runs of hidden systems:
miges, path 1 (9 x 18):
[[-19  19  16 -12  -8  35  32  -3   8  41   2  -4 -57  39 -38  24  46 -42]
 [ 16  23  23  -1  39  -5  42  -2  -8 -22  -9 -42  -7 -50   4  74 -12  20]
 [ 53  -1 -32  32  10  -3 -47 -12   7 -39  35   4  46 -36 -12 -27 -22  31]
 [ 10 -16  -3   7 -49  25 -17  -8  21  36 -11  24   6  73 -23 -46  -5  31]
 [-33   3  25 -44  41  14  30   3  19  33 -60  -6 -15  31 -23  24  44 -20]
 [ 15  30 -15   7  77  -6  25  -6 -12  -4  42 -51  -4 -31  37  28  10 -10]
 [ 31  -3  -6  47 -36  53 -15   2   7 -59  41 -16   6 -16   0 -26 -40  11]
 [ 15 -46  19  20 -48  12 -16   8  12  32 -30  26  -8  10 -67  -8  26  32]
 [ -8  19   1 -23  60 -28  52 -31  19  42 -44  34   9  20  -2  20  22  24]]
Susez, path 2 (9 x 18):
[[-47   0  -8 -31  18  14  21   3  20 -62 -63  31  18  24  21 -26 -15 -15]
 [ -5  19  -6   4 -28  36 -40  34 -14  22  64 -54 -11   3  29  18  16 -37]
 [-13  -6  49  12 -30   3  27 -15  27  19 -40  34  36 -32   2  36 -32  55]
 [  0 -23 -19 -17  17 -50 -51  11 -25  -3  12  12 -13 -46 -41 -10  39 -52]
 [ 15   3  -9  24 -18 -29  33 -30 -18  16  24  14 -15  37  46 -42 -60  32]
 [-23 -14  18 -42 -16  30 -10  27   2 -44 -63 -22 -24  39 -43  -6   9 -28]
 [ -6  10 -32  15   3 -11  -9  36 -14  52  31 -28  20  16  65  42  33  29]
 [-44  -2  31  -3  -3  24   4 -14  38 -34 -29  54  42 -48  10 -13 -25 -19]
 [ 22  -2  12   6 -34 -22 -38   3 -35  35  64 -28 -41 -29 -25   9   5 -40]]
miges, path 3 (9 x 18):
[[ -7  36 -50 -26  78 -38   8 -16  -1  22   5  12  22  21  34   7  36 -12]
 [ -5  43 -11  -1 -20  54 -10  10   5 -28  52 -45   1  26  46   0 -25 -30]
 [ -4 -53  52  23 -46  38 -26  39   0   3  -7 -37  -8 -40 -28   8   3   7]
 [  3 -44  18  32  37 -37  39 -26   8  38 -20  50   3 -40 -11 -25   8  35]
 [ 14  56 -43 -19  23 -19  19 -54   6 -17  16  44 -17  37 -19 -19  -8 -34]
 [ 15  35 -11 -33 -43  10 -20  27 -24 -23  -5 -58 -19  51  -9  48  -7   1]
 [-15 -39  14   6  13  11 -24  51   6  -6 -36 -30  56 -37  28  24  13  46]
 [-10 -21  -7  40  30  12  -8 -20  24  49  44  43  25 -16  23 -61  19 -12]
 [ -7  28  34  -6 -28  28  40 -40   7  14  13  12 -62  32 -28 -14 -25 -45]]
revi, path 4 (9 x 18):
[[  8 -30  20   4  15  -5 -17 -10  28  68 -26  32  39 -15 -44   7  38  38]
 [ 20  26 -40 -32  67 -46  14 -31  -6  35  -1  11 -11  40 -16  -5  36  -9]
 [ 35  43 -25  -1  29  29  37 -18  -1 -56   6 -40 -15  49  11  -3 -32  14]
 [ 12 -20   0  15 -27  70 -33  52  11 -36  -5 -53  22  13  -4   7  13  23]
 [-10 -15  -2  33   4  30 -31  12  32  61  30  28  47 -32   3   7  54  13]
 [ 14  30   2 -16  59 -10  19 -53  22  28   8  36 -12 -21 -53  10  35 -32]
 [ 59  24 -17  -3  22 -22  35 -20 -23 -25  -5 -39 -42  24 -38  32 -12  32]
 [ 18 -27 -23   9  11  22  -5  35   4 -40 -41 -35  37  32  18  -9  -4  67]
 [ -5  -7 -32   8   2  36 -60  16  27  23  27  11  51  26   9 -43  39  -9]]
Zatu, path 5 (9 x 18):
[[ 17  37 -37  -2  48   1  -7 -36  38  21   7  37  65  15   6  -2  17  30]
 [  7  45  19 -31  58  44 -13 -19  30  24  20 -49  42  14  17   2  -7 -13]
 [ 28 -19  36   9  25  47   0  26  -2   2  11 -94 -10  -8  -5  10  -2  15]
 [ 24 -52  -9  68  12  24  42  23  -9 -11  11 -21 -39 -13 -11 -14  26  38]
 [ 12  17 -49  48  17  20  47 -21  13 -29  18  52 -30  12 -25  -6  39   4]
 [ 24  77 -35 -17  15  15  10 -34  26 -31   3  25  19  17 -23  50   6   7]
 [ 32  36  -2 -16  29   9 -26  -7  18 -11   3 -34  71 -17  18  37 -26  44]
 [ 29 -32  14  27  33  35 -26   5  17  37  34 -47  44 -11  18 -38  -3  35]
 [ 15 -32  22  28  40  55  30  -3  18  34  12 -29 -34  22 -31 -38  33  -3]]
Zatu, path 6 (9 x 18):
[[ -3  -5  53 -23 -53  11 -59 -16  13  18  10   4  21 -28 -29 -21 -42 -28]
 [  1 -51  44 -28   9 -52 -17   5 -16  53 -41  -8 -13 -11 -41 -15   5   7]
 [-34 -27  -9  -8  35 -55  37   7 -33  11 -16   4 -41  19  42 -43   0 -27]
 [-33  19 -30 -15 -55   2  -7  19 -21 -46  10   4 -40  45  22 -15 -10 -54]
 [-24   8   7 -11 -94   2 -23  25   1 -14 -32  29  10   5 -12  51  -7  18]
 [-35 -21  17   3  -8 -42 -23   2   5  36 -12  53  45 -67  20  16   5   7]
 [-12   3  29 -21  17 -33 -22 -40  -6  45  38  16  -6 -23   5 -48 -28 -56]
 [  4 -12  34 -54 -11 -18 -12  -4 -25  -6 -35 -38 -40  39 -36 -32 -33 -31]
 [-23 -43 -18 -10 -22 -46   5  54 -39 -10 -51 -18 -23  31  25   7   9  24]]
Susez, path 7 (9 x 18):
[[-55  37  -7 -35 -22 -36  20   3 -17  22  -6  22  -6  26  65  30 -14 -24]
 [-30  13  19 -33 -34  -3 -29  22 -14 -58 -16 -25  16 -35  30  27 -48 -26]
 [  9 -40  14  17 -63 -17 -58  38 -18  16  11 -19  28 -26  13   0 -22  35]
 [-34 -51  15  -8 -32 -43 -22   2   2  44 -39  58  10   3  -6 -41   5   5]
 [-44  -2   0 -32  -6 -49   7   5 -38  29   3   7 -47  27  32 -20   0 -61]
 [-32   6  13 -11 -38  -7  32  26 -27 -43 -24 -28 -20  14  58  22 -50   0]
 [-23 -26  -9   0 -60  13 -54  64 -12 -35 -18 -14  27 -18  13  30  13  11]
 [-30 -14  -1   6 -53 -27 -48   6   7  56  15  53  44 -12  29  -8   1  14]
 [-37  -1  40 -48 -20 -47 -13 -23 -12  26 -18  29 -16 -11  -6 -24 -31 -53]]
Zerab, path 8 (9 x 18):
[[ 52  21 -52  12  31  14 -33   5  -3 -54  38 -35   4 -12 -32   7  21  -1]
 [ 16 -11  32  32 -26  47   0 -16  37  58  10   5  38  16   1 -18 -16  57]
 [-18  -9   8 -43  52   1  -6   8  11  25 -45  -4  -6   9 -47  11  64 -32]
 [ 21  40 -17  30  42 -12  54 -33 -10  27  58  -6 -26  -2  30  18  -4   3]
 [ 21   8  16   4  -8  64  18   0  28 -72 -38 -20   7   3 -43  17 -19  25]
 [ 40  -7 -27  10 -10 -25 -49  16 -11  60  19 -11  21   8 -27  28  45  43]
 [-36   8  16  -1  56  21  40 -27  47  26 -26  44  44 -10  23 -10  12   7]
 [ 34  41 -15 -20  36  23 -14 -20   0 -22  41 -39 -32   3 -47   7  18 -56]
 [ 34  -7  40  27 -10  22  36  -7   5  32   1 -42   3  14  13  12 -45  70]]
Zerab, path 9 (9 x 18):
[[ -7  29 -47 -38  26  -6 -63  17  -5 -32  19 -10  23   2   6  -6  30 -56]
 [ -5  -5  44  21 -13  37  -1  -9   9  39  52 -36  12  -4  54 -36 -49  -1]
 [ -9 -63  35 -11  17  10   2  32 -12 -26 -52 -30 -37 -14 -43 -17  19 -18]
 [ 16 -12 -36  50 -11 -54  34 -10 -30  35  34  35 -45   0   7  -2  16  22]
 [-27  30   2 -15 -34  20  27 -17  28 -57 -50  55   4  16 -15  15 -21  -1]
 [ 19  42 -27 -36 -32 -33 -68  12 -24  12  30 -28  19   7   3  46   2  -9]
 [-31 -20  32   3  29  10  -3   7  19   8 -15  -9  62 -28  68 -24 -35  19]
 [  8 -34 -12   3  32  10 -38  12 -11 -23  21 -20 -28 -15 -37 -58  33 -58]
 [  3 -17  35  35 -38   0  48 -24  -5  57  21  12 -48  25   7 -27 -32  17]]
revi, path 10 (9 x 18):
[[  7  -4  -5  42  20  22   7   9  21 -34   8  10  57 -59  36  18 -12  45]
 [ 27 -24   9 -12  10   2 -60 -12  14  10   0  15  13 -18 -78 -43  24 -28]
 [ 28  23   8   1   4 -21  35 -33  -1  85  13  -2 -19  46  -4  16  -2  38]
 [-21   4 -17 -32  67  10  38  17  -1 -46 -53 -32  -9  28  14   8  21 -10]
 [ 31   6 -56  49 -26  24 -31  23 -12 -45  63 -15   2   4  15 -17   6   8]
 [ -7  -1  48   5 -27  64 -14 -12  56  21 -22  25  44 -13 -34   8  -1  18]
 [  7   8 -12 -26  28 -45 -25   5 -18  64  10  -8 -13 -10 -33  41  67 -24]
 [ 29  26 -19  17  71 -22  60 -42   1 -18   7   8   3  -9  25  -1 -28  31]
 [ 32 -26  -9 -11  -3  30 -27  18  -4 -66 -27 -38 -15  34 -51 -42  -9  -1]]
virov, path 11 (9 x 18):
[[ 24 -58 -24  28 -16  20 -42  23   7 -29 -12  10   6  11 -43 -63  19  17]
 [-18  19 -29  -1 -25  10  19  -3  17  54  -9  41  -6  81   3   4  37  15]
 [-23  63  -3 -40  45  -4  29 -25  14 -23 -12  14   4 -16   8  54   6 -37]
 [ 14   3   8   2  -7 -26 -35  22 -36 -11  47 -56   4 -55  32  23 -27 -12]
 [ 22 -59  28  39 -15  18 -18   2  19   4 -10   9  39 -26  -8 -46 -27  55]
 [  5 -13   4 -17  -4  14  -6 -12  16  44 -20  16 -27  66 -59 -35  37 -16]
 [-13  46 -17  -7  34  -7  76 -17  -8  -3  -5   0 -41  34  28  39  13  -8]
 [  5  23 -30  -3  12   1 -26  19 -13 -86  24 -24  13 -52  15  22  -7 -30]
 [  1 -32   6  31 -59   4 -55  37   2  28  18  -2  47 -19  26   0  -8  45]]
virov, path 12 (9 x 18):
[[-10  10  18  -4 -44 -28 -25 -21 -15  25  39  34 -37 -37 -28  -2  -4 -64]
 [ 13 -12  24  11 -38 -50  43 -19 -22  -9 -28  21 -26 -15  -8  20 -56  44]
 [  9 -29 -26 -40  12 -50 -32   7 -22 -49 -48   4  -6  22 -29 -47 -10  -9]
 [-40   1 -25  -6 -23 -13  13  13 -13  14   1  10  -1  67  75 -39 -21  -1]
 [-63  10  31 -20  -8  33  11  -4  29 -34 -27  40  11 -24  17  -7 -12 -55]
 [-32 -23  28   8 -45 -34  -8  25 -35  32  22  -4 -42 -46   6  24   6 -38]
 [ 11 -35   5  35  -4 -52  25 -25  -8 -15 -14  56  -9 -48 -13 -26 -28  33]
 [ 21   4 -24 -32 -44 -40 -39 -15 -20 -15 -11  21 -25  54 -43 -40 -20 -14]
 [-41  12  -4 -29 -11 -22  39   7  -8 -13 -53   7   3  55  56   9 -32  21]]

runs to name:
path 13 (2 x 18):
[[-49 -12  62 -10  29  16  60 -10  14  39 -30   1 -28 -13  11   5   3 -29]
 [ -9  -3 -13  26  11 -20  35  27 -34 -42  16 -18 -48 -58  12  48  20 -19]]
 -> Susez
path 14 (2 x 18):
[[  6  35 -28 -49 -45 -34 -27  -3 -10 -11 -34  13  12  72  -2  14 -26  18]
 [-21  36   3 -42   1   4 -32  15   1   0   5 -44  51  18  69  15 -34  -9]]
 -> revi
path 15 (2 x 18):
[[  9  42  -2 -41   7 -39 -28 -27  14 -24 -30  36  49 -32 -22  43 -20   8]
 [ 17   0   6 -27  25 -44 -48 -13  -8  42  17 -27  57  -6  37 -21 -38  16]]
 -> Zatu
path 16 (2 x 18):
[[ 16 -38   9 -21   7 -69  -9  -9 -20  39 -42  24 -23  -4 -60  -4  22  10]
 [-33   5 -22 -28  40 -61  38 -14 -23   0 -24  21 -13  29  54 -32 -18 -14]]
 -> Zatu
path 17 (2 x 18):
[[-22 -24 -23  34 -14  11 -10   1   7  47  44  37  -5  28  24 -66  28 -21]
 [-38  34  42 -27 -24  19  50 -24  11  19 -23  20 -45  31 -10  26 -16 -35]]
 -> Susez
path 18 (2 x 18):
[[ -5 -22  36 -24   7  36   2  -8  36  36 -55  13  -1  36 -60 -15  33   2]
 [  8  35 -26 -13  46 -40  39 -15 -20  54  19  -9 -34  23   9  41  39  -6]]
 -> Zerab
path 19 (2 x 18):
[[ 60  50 -33  -4  14 -17  22 -25 -19  -8  26 -36 -31  40 -23  36  -7  23]
 [ 28  11 -23 -14  50  27  -1  -3  30 -50 -42 -16  52  28 -14  -4  -3  44]]
 -> Susez
path 20 (2 x 18):
[[ 20 -22 -11  -6 -51 -21 -11  16 -27 -66 -38  -8 -23  23 -26 -15 -45  24]
 [ -5 -18 -45 -13 -27  -9 -47  43  -8  23 -14  -7  22  69  14 -15  34  24]]
 -> Susez
path 21 (2 x 18):
[[  3  18   5 -11  87  44  36  -9  30 -30 -16 -33  15  -4   3   9  15  -4]
 [ 53 -16 -37  47   2  28 -26  18  -8 -22  47 -35 -20  -6 -42 -10  37   8]]
 -> revi
path 22 (2 x 18):
[[ -8  44 -16 -24 -24  27  -1 -20   4  -6  23  -3 -18  83  21 -37 -28 -36]
 [ -8  24  45 -42  -9  40   4  19  13  11 -37 -61  16  22   3  59 -14  14]]
 -> Susez
path 23 (2 x 18):
[[ -6 -37  40  15 -20   8   6 -28  27  43 -19  45  17  15  -8 -63 -35  26]
 [-15  10  22 -39  -1   1  30 -20  -3   9 -30   2 -64  51 -46 -10   7 -50]]
 -> virov
path 24 (2 x 18):
[[ 22  -5   6   5 -66 -44 -52  -4 -23 -14  20  18   0 -50 -29  13 -37   0]
 [ 23 -25  -8 -22 -34 -66 -37  -9 -24  21 -27  19   5  37 -22 -37 -31  31]]
 -> Susez
path 25 (2 x 18):
[[-44   1  22  17 -50  -7   8   0 -14  57  44  21 -24  -5  45  -9 -15 -35]
 [-31  -5  51 -25 -26 -25   9 -12 -11 -27 -27  20 -29 -53 -20  11 -37 -45]]
 -> miges
path 26 (2 x 18):
[[ 41  39   7   3 -20 -26  47 -32 -19  11   7  -9 -43  17 -26  48 -29  35]
 [ -6 -28  -7 -25  23 -12  -1  41  -9 -53 -72 -36  28   8  14  13  -4  38]]
 -> revi
path 27 (2 x 18):
[[-34   1  16 -26 -20   1 -37   7  -9  -8  18 -19  20   7  62 -44 -54 -38]
 [-35 -64  33   3 -28 -12 -17  35 -29   8  -7 -18 -41 -16   2 -41   0 -42]]
 -> miges
path 28 (2 x 18):
[[-15   5  16  20  22   7  -9  -7   5  47  63 -16  28 -27  70 -28 -19 -13]
 [  8 -12  65  23 -25  63   2 -24  34  -3   6   2  -8 -36 -49 -16 -27 -11]]
 -> virov
path 29 (2 x 18):
[[  8  26   3  -4 -62   3 -41  -7  15  67  16  19  37  31  -4  28  -1  34]
 [  0  17  43 -49  59 -12  27 -36  25  28 -52  -4  20  -6 -27  20  -8  11]]
 -> virov
path 30 (2 x 18):
[[ 57  12   0   3 -14  21 -67  -5  11  28  46 -40  39   5 -24  -5 -11  26]
 [ 10 -32  41 -12  44  -3   8 -28  30  59 -45  14  27   3 -31 -31  -1  34]]
 -> Susez
path 31 (2 x 18):
[[ 14 -33  18  13  64  22  36 -19  31  31 -32  10  -5   8 -44 -31  39  18]
 [  8  35 -38  -7  74  -9  47  -8 -16  -5  13 -25 -39  22  10  20  37 -22]]
 -> Zatu
path 32 (2 x 18):
[[-13  42 -13 -24  65  -7  53 -26   9  40  -5  -2   0  45  44  14  11   1]
 [  2  37   6  -8  31  36  -7  -4   2 -56  36 -42   2 -40  15   7 -21 -53]]
 -> virov
